Small tables with named rows and columns. After each table, cells are looked up by row and column.

nule =
	gid	sabeze	dak	sare	mevagal	mar	rel	tifudo	fono	vefak
muk	172	157	191	153	157	176	53	14	184	7
mulele	58	49	99	32	52	58	164	223	73	222
nogiva	180	160	52	166	169	169	60	68	111	82
rubesef	139	151	129	159	172	67	146	58	96	78
kob	91	73	34	79	79	85	156	249	54	216

rel of nogiva = 60
dak of nogiva = 52
mar of rubesef = 67
mar of muk = 176
mevagal of mulele = 52
dak of kob = 34
mar of nogiva = 169
sabeze of muk = 157
sare of nogiva = 166
mar of mulele = 58
sabeze of mulele = 49
sare of rubesef = 159
tifudo of nogiva = 68
dak of muk = 191
vefak of kob = 216

muka:
         laditis  kevuze  gubani  bug  rit  gipe
bomuka        46      39      58   41   43    47
dirukab       27      39      16   45   39    59
komi          42      36       9   39   46    65
bopez         51      27      56   34   39    47
lozep         61      39      53   34   49    41
fuzuzer       56      27      60   36   32    35
zisuvaf       61      42      41   34   49    35
tuv           42      39      35   43   36    35
ditokiz       51      30      46   41   32    35
bomalib       37      33      80   41   43    65
gapar         42      39      60   43   36    35
sif           42      45      29   41   49    53
dibo          51      30      16   34   46    59

gubani of sif is 29
bug of sif is 41
rit of ditokiz is 32
gubani of zisuvaf is 41
laditis of bomuka is 46
gipe of bomuka is 47
bug of zisuvaf is 34
bug of lozep is 34

pir =
|  | denaz | zez | molem |
|---|---|---|---|
| masab | 79 | 60 | 2 |
| vami | 102 | 198 | 176 |
| sukeb | 177 | 114 | 177 |
| kar | 174 | 125 | 195 |
| refeda | 172 | 126 | 186 |
| sevuf | 156 | 142 | 188 |
| gek | 86 | 198 | 170 |
| vezal | 158 | 143 | 193 |
| lotab | 159 | 136 | 191 |

molem of lotab is 191
molem of kar is 195
denaz of masab is 79
molem of vezal is 193
zez of sevuf is 142
molem of sukeb is 177
zez of masab is 60
molem of masab is 2
zez of kar is 125
denaz of refeda is 172
molem of refeda is 186
denaz of gek is 86
denaz of vami is 102
denaz of vezal is 158
molem of vami is 176
molem of gek is 170
zez of vezal is 143

gezipu:
,bomakos,livok,zifet,tiba,zumo,suk
vok,11,0,-171,-174,239,-77
marerik,-197,-254,27,-112,-269,3
nez,-550,185,-74,199,-1,-52
girave,-137,-162,-374,56,-220,-273
ravilep,-104,-379,-429,-263,-139,-233
vab,-314,-450,-168,-87,-401,-270
sokos,-303,-94,62,-129,-338,-168
nama,-482,-59,576,-7,-635,18
boku,-178,-148,-235,-154,-175,-233

What is the bomakos of nama in gezipu?
-482
What is the livok of nama in gezipu?
-59
What is the bomakos of ravilep in gezipu?
-104
What is the suk of sokos in gezipu?
-168
What is the zifet of marerik in gezipu?
27
What is the suk of nez in gezipu?
-52
What is the suk of marerik in gezipu?
3
What is the suk of girave in gezipu?
-273
What is the tiba of ravilep in gezipu?
-263
What is the zifet of boku in gezipu?
-235
What is the zifet of ravilep in gezipu?
-429
What is the suk of ravilep in gezipu?
-233
What is the tiba of sokos in gezipu?
-129
What is the bomakos of nez in gezipu?
-550
What is the suk of nama in gezipu?
18
What is the zifet of sokos in gezipu?
62
What is the tiba of marerik in gezipu?
-112
What is the livok of vok in gezipu?
0
What is the zumo of marerik in gezipu?
-269
What is the bomakos of sokos in gezipu?
-303

kirefa =
	veb	tugun	mut	dapor	ziv	sikuvin
gamuta	374	-690	553	152	-834	-159
lanezar	-28	-306	189	135	-432	-389
vog	-886	543	-720	-164	591	-521
kemoti	12	-286	-456	-633	-97	426
vavabi	-292	-10	-531	-501	141	137

lanezar, ziv -> -432
lanezar, sikuvin -> -389
vavabi, tugun -> -10
vog, sikuvin -> -521
gamuta, veb -> 374
vavabi, veb -> -292
vavabi, mut -> -531
kemoti, tugun -> -286
vog, dapor -> -164
lanezar, tugun -> -306
kemoti, sikuvin -> 426
gamuta, dapor -> 152
kemoti, mut -> -456
gamuta, mut -> 553
vog, tugun -> 543
lanezar, veb -> -28
Which row has the largest sikuvin? kemoti

zek:
,firatun,sutaze
tibinaf,181,169
gagi,124,62
sot,76,55
nomute,92,55
kud,40,42
risev,198,207
dobek,24,13
guv,36,40
sute,177,155
notami,23,31
toguki,107,188
popi,189,163
digub,108,145

risev, firatun -> 198
gagi, firatun -> 124
dobek, sutaze -> 13
dobek, firatun -> 24
notami, firatun -> 23
popi, firatun -> 189
notami, sutaze -> 31
kud, sutaze -> 42
nomute, firatun -> 92
toguki, firatun -> 107
Which row has the largest sutaze? risev

Table viz
         pumo   bov
seguma   42.3  53.0
vig      59.4  54.6
vato     58.1  54.2
fop      51.1  56.1
toma     27.4  87.0
solobov  44.5  53.2
nasel    54.1  59.8
dake     51.5  61.9
bovirob  58.4  53.5
kove     15.2  55.3

bov of dake: 61.9
bov of vato: 54.2
pumo of vato: 58.1
pumo of bovirob: 58.4
pumo of toma: 27.4
bov of kove: 55.3
pumo of fop: 51.1
pumo of kove: 15.2
pumo of nasel: 54.1
bov of bovirob: 53.5
Row with the largest pumo: vig

seref:
|  | kipi | lile |
|---|---|---|
| momotu | 59 | 90 |
| moneguf | 58 | 69 |
| tov | 78 | 109 |
| pipem | 206 | 81 |
| zev | 137 | 103 |
| zuziniv | 246 | 66 |
| repa | 119 | 121 |

What is the kipi of zuziniv in seref?
246
What is the lile of moneguf in seref?
69
What is the kipi of tov in seref?
78
What is the lile of tov in seref?
109
What is the kipi of momotu in seref?
59
What is the kipi of zev in seref?
137
What is the lile of repa in seref?
121
What is the kipi of moneguf in seref?
58
What is the lile of zuziniv in seref?
66
What is the kipi of pipem in seref?
206
What is the lile of pipem in seref?
81
What is the lile of zev in seref?
103
What is the kipi of repa in seref?
119
Which row has the largest kipi? zuziniv

Table manaki
	nagu	sumisir	sisis	vegaf	kovotik	lunoma	luzinet	vefebe
duza	0.7	0.7	0.7	0.6	0.7	0.6	0.7	0.7
zod	0.7	0.5	0.5	0.7	0.5	0.8	0.7	0.2
zegur	0.7	0.7	0.7	0.7	0.7	0.6	0.7	0.7
kef	0.7	0.7	0.7	0.7	0.7	0.6	0.7	0.7
felak	0.7	0.7	0.7	0.7	0.7	0.6	0.7	0.7
fumum	0.7	0.7	0.7	0.7	0.7	0.7	0.7	0.7
zuv	0.7	0.7	0.7	0.7	0.7	0.6	0.7	0.7
zuvet	0.6	0.7	0.7	0.6	0.7	0.6	0.7	0.7
nef	0.7	0.7	0.7	0.7	0.7	0.6	0.7	0.7
luf	0.7	0.7	0.7	0.7	0.7	0.6	0.7	0.7
darumun	0.7	0.7	0.7	0.7	0.7	0.7	0.7	0.7
tam	0.8	0.7	0.7	0.7	0.7	0.7	0.7	0.7
fep	0.7	0.7	0.7	0.7	0.7	0.7	0.7	0.7

What is the vegaf of duza in manaki? 0.6
What is the sisis of zegur in manaki? 0.7
What is the sumisir of zegur in manaki? 0.7
What is the luzinet of fep in manaki? 0.7
What is the sisis of duza in manaki? 0.7
What is the luzinet of darumun in manaki? 0.7
What is the vegaf of kef in manaki? 0.7
What is the sumisir of fep in manaki? 0.7

Table geb
,zurot,gigunot,somam,moto,feba,ruletur,dudulu,nedamuk
fizere,118,68,99,175,188,74,118,138
kud,87,78,190,178,62,156,125,146
dulov,101,193,79,102,234,247,53,75
dap,117,103,120,132,85,154,85,52
beka,105,65,84,190,71,70,111,174
zopevuz,99,77,255,90,137,146,169,124

What is the somam of zopevuz in geb?
255
What is the gigunot of zopevuz in geb?
77
What is the moto of dulov in geb?
102
What is the ruletur of dap in geb?
154
What is the nedamuk of zopevuz in geb?
124
What is the moto of fizere in geb?
175
What is the ruletur of dulov in geb?
247
What is the gigunot of dap in geb?
103
What is the feba of fizere in geb?
188
What is the dudulu of zopevuz in geb?
169
What is the gigunot of dulov in geb?
193
What is the zurot of fizere in geb?
118
What is the nedamuk of dulov in geb?
75
What is the gigunot of fizere in geb?
68
What is the feba of beka in geb?
71
What is the ruletur of beka in geb?
70
What is the zurot of zopevuz in geb?
99
What is the dudulu of dap in geb?
85
What is the zurot of kud in geb?
87
Which row has the largest zurot? fizere

gid:
         tenub  kegeda  fuzuf  mip  lumi  nugo  das  zefe  fis  kigako
zabipat    125     127    130  135   127   135  129   139  127     124
nilafim    200     127    172  113   211   161  135    49  194     191
negiluf    201     131    171  111   211   156  138    46  194     195
vofu       128     131    130  132   127   130  131   135  129     128
dol         61     133     92  151    55   109  126   214   69      69

What is the mip of vofu in gid? 132
What is the lumi of zabipat in gid? 127
What is the das of nilafim in gid? 135
What is the nugo of dol in gid? 109
What is the kigako of nilafim in gid? 191
What is the das of dol in gid? 126
What is the tenub of vofu in gid? 128
What is the zefe of zabipat in gid? 139
What is the mip of zabipat in gid? 135
What is the lumi of negiluf in gid? 211
What is the nugo of zabipat in gid? 135
What is the mip of nilafim in gid? 113
What is the kegeda of zabipat in gid? 127
What is the zefe of dol in gid? 214
What is the lumi of vofu in gid? 127
What is the lumi of dol in gid? 55
What is the kegeda of nilafim in gid? 127
What is the fuzuf of zabipat in gid? 130

